(in the rows, 128 means zero)
Families of rows that turns and mirrors carry onto each other, the same ones carrying the whole set onto itself: the rest of each named row's family, in list order
4 families of 4 rows
q274: [152 146 137 141 119  97 140 118 111 114 141]
q880: [109 122 161  94 136 121 106 154 104 131 113]
q895: [142 137 152 121  91 109 125 106 137 151 121]
q926: [102 161 155 122 152 115 109 139 115 118 151]
q780: [ 95 117 157 124 127 129  86 119 125 141 127]
q377: [123 108 142 141 149 139 106 126 123 130 155]
q135: [137 150 135 127 104 125 114 141 165 141 148]
q240: [139 162 156 115 107 120 116 134 166 136 118]
q226: [142 163 122 112 105  95 123 145 129 139 145]
q742: [124 146 102 129 104 103 113 148 136 118 132]
q911: [124 142 156 107 161 118  99 142 118 116 105]
q404: [131 144 152 140 104 113 136 101 140 119 110]
q97: [114 116 162 125 140 133 130 137 104 130 161]
q755: [133 110 140 122 133 146 126 166 111 115 135]
q326: [142 120 121 121 100  96 103 127 117 129 104]
q122: [136 116 165 116 135 144 132 150 112 113 108]

Same family as q895: q880, q226, q97
Same family as q780: q274, q926, q326
Same family as q742: q377, q911, q404

Families of rows that turns and mirrors carry onto each other, the same ones carrying the whole set onto itself: the rest of each named row's family, in list order
4 families of 4 rows
q750: [101 138 123 105 124 145 111 109 141 110 163 162 140 144 156 159 135 123
 150 133 110 119 120 117 136 108 120 151]
q825: [ 99 123 112 109 168 116 155 107  90  85 159 140 128 132 119 160 157 121
 138 133 115 121 161 131 136 136 160 143]
q986: [122 151 167 132 159 166 147 142 144 140 132 124 111 124 113 117 118 124
 132 118 160  87 133 124 148 125 134 142]
q590: [ 90 113  89 114 114 167 125 118 129 101 143 148 131 144 154 164 159 110
 129 119 125 120 138 120 153 120 143 142]
q668: [152 138 127 148 162 144 144 146 110 146 157 113 153 128 150 130 109 146
 162 157 147 116 109 130 156 120 140 140]
q117: [147 115 123 152 146 140 154 141 119 145 163 109 142 124 158 120 119 143
 152 147 159 118 110 147 168 124 145 144]
q812: [ 94 110 112 110 107 146 123 107 147 108 164 155 128 141 164 149 149 118
 135 120 125 121 123 136 151 114 130 152]
q919: [144 110 101 156 149 157 159 150 106 138 145 101 141 125 152 130 131 136
 144 144 162 118 123 138 173 130 157 135]
q644: [121 151 159 134 162 175 148 147 138 137 124 121 111 126 110 122 122 120
 129 118 161  87 138 119 148 127 139 137]
q697: [118 140 164 135 152 167 152 141 146 139 133 120 106 123 116 115 124 121
 126 114 165  89 133 131 153 127 138 142]
q33: [147 133 104 154 164 161 149 156  98 139 140 105 151 129 144 141 121 138
 155 154 150 117 122 119 160 126 151 132]
q408: [ 97 139  99 109 131 167 113 122 124 104 142 155 143 148 148 174 144 115
 143 131 109 119 133 101 137 114 134 141]
q959: [102 123 131 105 163  99 153  98 103  91 176 146 128 129 126 149 147 129
 144 135 114 120 150 143 133 131 148 152]
q888: [117 141 155 136 156 174 153 146 140 136 124 117 108 124 112 120 128 119
 124 114 167  88 140 125 154 130 142 137]
q591: [ 98 112 118 109 158 107 159 102 100  87 169 141 124 128 126 150 159 122
 136 128 121 121 157 146 141 136 156 150]
q896: [104 134 125 106 173 109 149 105  95  89 167 146 133 132 120 159 148 126
 146 138 108 120 154 129 129 131 150 148]

Same family as q591: q825, q959, q896
Same family as q117: q668, q919, q33

Families of rows that turns and mirrors carry onto each other, the same ones carrying the whole set onto itself: the rest of each named row's family, in list order
4 families of 8 rows
q239: [135 118 122 141 138  98 146 143 136 121 124 112 117 100  99 139]
q261: [157 151 124 118 107 114 135 104 134 134 141 145 117 123  87 122]
q371: [135 104 144  88 122 143 133 142 131 112 104 140 116 124 120 116]
q578: [122 110 139 131 141 141 110 143 183 111 129 134 138 143 126 142]
q113: [131 110 118 142  98 146 139 122 137 161 142 126 138  98 112 100]
q366: [127 108 127 114 155 142 108 139 177 128 133 124 121 140 125 148]
q232: [126  94 152 123 109 141 139  87 153 143 150 120 140 157 124 113]
q22: [114 155 127 116 108 142 122 106 185 131 156 121 128 100 122 116]
q367: [117 124 113 134 113 128 148 127 140 159 147 123 158 105 108 103]
q840: [112 123 142 111 144 124 139 123 187 112 131 123 130 158 112 133]
q242: [144 115 155 126 116 146 130 159 128 125 104 141 141 126 119 116]
q188: [156 134 138 115  99 121 124 112 118 118 138 146 110 117  94 108]
q923: [140 126 166 129 122 140 134 127 150 116 136  82 118 115 131 163]
q753: [123 114 129 144 142 100 145 150 143 115 138 110 137 126  92 135]
q531: [140 114 166 106 120 120 139 125 149 120 136  95 124 108 144 165]
q596: [130 122 131 141 102 131 138 115 142 158 128 135 150  94 131  96]
q863: [144 115 147 120  97 108 150  98 125 109 134 134 111 128  94 110]
q958: [113 118 127 141 131 110 162 126 138 108 127 104 157 118 106 141]
q889: [151 129 127 112  89 111 139 110 140 122 154 155 126 127  88 128]
q844: [140 119 158 132 117 121 127  80 157 153 151 116 143 136 143 132]
q485: [109 126 107 115 113 146 146 116 145 141 125 137 163 105 120 105]
q789: [116 147 125 105 106 133 129  88 172 105 138 126 119  95 126 125]
q646: [146 104 152 123 109 131 115  81 141 143 167 119 124 144 123 122]
q818: [125 129 133 110  91 146 116 111 190 115 158 139 117 109 122 130]
q853: [131 114 119 122 128  90 153 143 138 119 134 123 138 102 105 152]
q839: [126 101 152 111 116 149 127 106 137 104 128  98 129 102 150 147]
q851: [147 118 136 114 122 158 133 161 122 135 115 131 140 129 107 132]
q449: [143 121 145  97 126 149 123 155 116 123 112 125 130 108 126 128]
q204: [143 115 141 146 118 141 113  77 150 145 157 111 135 134 131 135]
q192: [126 108 151 118 152 128 113 131 175 129 141 119 121 160 122 131]
q412: [129 141 134 104 103 146 125 110 190 138 157 124 102 113 117 126]
q212: [127 128 150 113 119 146 121 123 151 106 146  88 129  96 140 160]

Same family as q578: q242, q531, q596, q889, q844, q818, q853
Same family as q851: q239, q261, q113, q366, q923, q204, q412
Same family as q367: q22, q188, q753, q646, q449, q192, q212

Families of rows that turns and mirrors carry onto each other, the same ones carrying the whole set onto itself: the rest of each named row's family, in list order
4 families of 4 rows
q630: [112 128 150 110 128  83 138 136]
q782: [137 134 111 124 122 157 130 117]
q633: [100 124 138 124 121  89 154 149]
q998: [154 143 112 125 119 140 127 142]
q346: [108 112 149 125 123  84 136 140]
q181: [ 88 111 121 131 127  93 136 141]
q924: [144 137 113 124 130 150 122 116]
q15: [112 137 147 108 112  85 134 142]
q115: [101 128 145 124 133  86 144 143]
q521: [ 94 108 127 124 121  94 151 142]
q978: [122 134 123 129 118 163 120 122]
q165: [115 136 123 130 137 161 120 127]
q852: [132 138 114 121 114 157 113 129]
q594: [138 135 109 126 126 149 107 128]
q696: [101 108 147 125 114  91 142 143]
q368: [154 136 113 133 124 140 115 131]

Same family as q115: q633, q852, q594
Same family as q521: q630, q978, q368

Families of rows that turns and mirrors carry onto each other, the same ones carrying the whole set onto itself: the rest of each named row's family, in list order
3 families of 6 rows
q43: [103 103 127 129 160 181 119 139 148 139]
q662: [162 123 123 166 149 164 148 143 131 121]
q965: [168 104 141 151 123 135 148 144 142 119]
q328: [ 97 121 119 127 152 149 118 131 143 160]
q373: [158 137 127 159 130 136 139 112 135 113]
q535: [163 121 153 165 128 134 135 130 151 115]
q179: [102 121 121 123 136 181 110 132 143 136]
q308: [152 123 154 155 136 129 154 125 116 122]
q933: [164 116 147 172 144 156 141 148 146 121]
q10: [150 130 146 161 148 143 155 127 111 123]
q625: [158 138 141 176 143 151 134 123 143 116]
q75: [100 113 127 119 139 135 118 131 148 159]
q129: [103 117 131 113 119 159 107 122 150 133]
q666: [101 106 125 123 148 148 122 146 146 162]
q777: [108 100 133 115 125 172 114 147 150 139]
q372: [108  89 144 113 133 149 116 134 160 135]
q256: [154 116 153 157 143 141 159 140 115 126]
q661: [ 98 122 128 124 144 155 109 106 151 129]

Same family as q372: q43, q662, q965, q373, q661
Same family as q328: q308, q10, q75, q666, q256

Families of rows that turns and mirrors carry onto each other, the same ones carrying the whole set onto itself: the rest of each named row's family, in list order
4 families of 8 rows
q634: [130 138  93 106 110 143 136 150]
q260: [131 106 125 121  90 124 104 127]
q396: [ 91 109 113 142 111 145 115 152]
q59: [119 114 103 143 157 143 151 144]
q210: [ 93 105 120 146 113 151 121 148]
q519: [126 141 131 138 137 107 113 143]
q985: [121  92 131 149 129 115 126 106]
q813: [124 135  97 106 119 144 133 160]
q268: [152 115 106 110 133 112 137 112]
q971: [120  87  98 118 111 153 147 123]
q878: [ 90 116 116 152 113 137 124 151]
q548: [155 117 116 113 137 115 145 114]
q383: [137 136 132 141 131 103 119 147]
q907: [126 135 100  99 115 139 129 157]
q89: [115 121 105 134 157 136 155 139]
q532: [110  90  96 115 116 156 141 119]
q879: [115 118 109 141 161 133 152 139]
q173: [123 128  98 138 157 141 148 140]
q264: [123  99 131 117  89 118 112 126]
q628: [124  89  98 117 117 153 151 118]
q503: [131 108 119 115  86 127 108 126]
q847: [119  92 129 155 132 121 130 109]
q751: [154 121 109 109 134 109 137 118]
q174: [116  90 136 148 135 118 123 116]
q765: [121  85 122 152 140 117 129 114]
q381: [126 112 125 113  90 116 109 121]
q363: [125 142 107 104 106 142 132 151]
q576: [122  88 101 117 115 157 139 112]
q345: [124 139 127 137 132 102 121 153]
q378: [120 138 130 139 129 107 109 148]
q715: [156 111 112 104 135 123 136 114]
q235: [ 94 112 124 145 115 148 123 154]

Same family as q381: q634, q396, q59, q548, q174, q576, q345
Same family as q813: q210, q985, q879, q628, q503, q751, q378
Same family as q907: q260, q519, q268, q971, q89, q847, q235

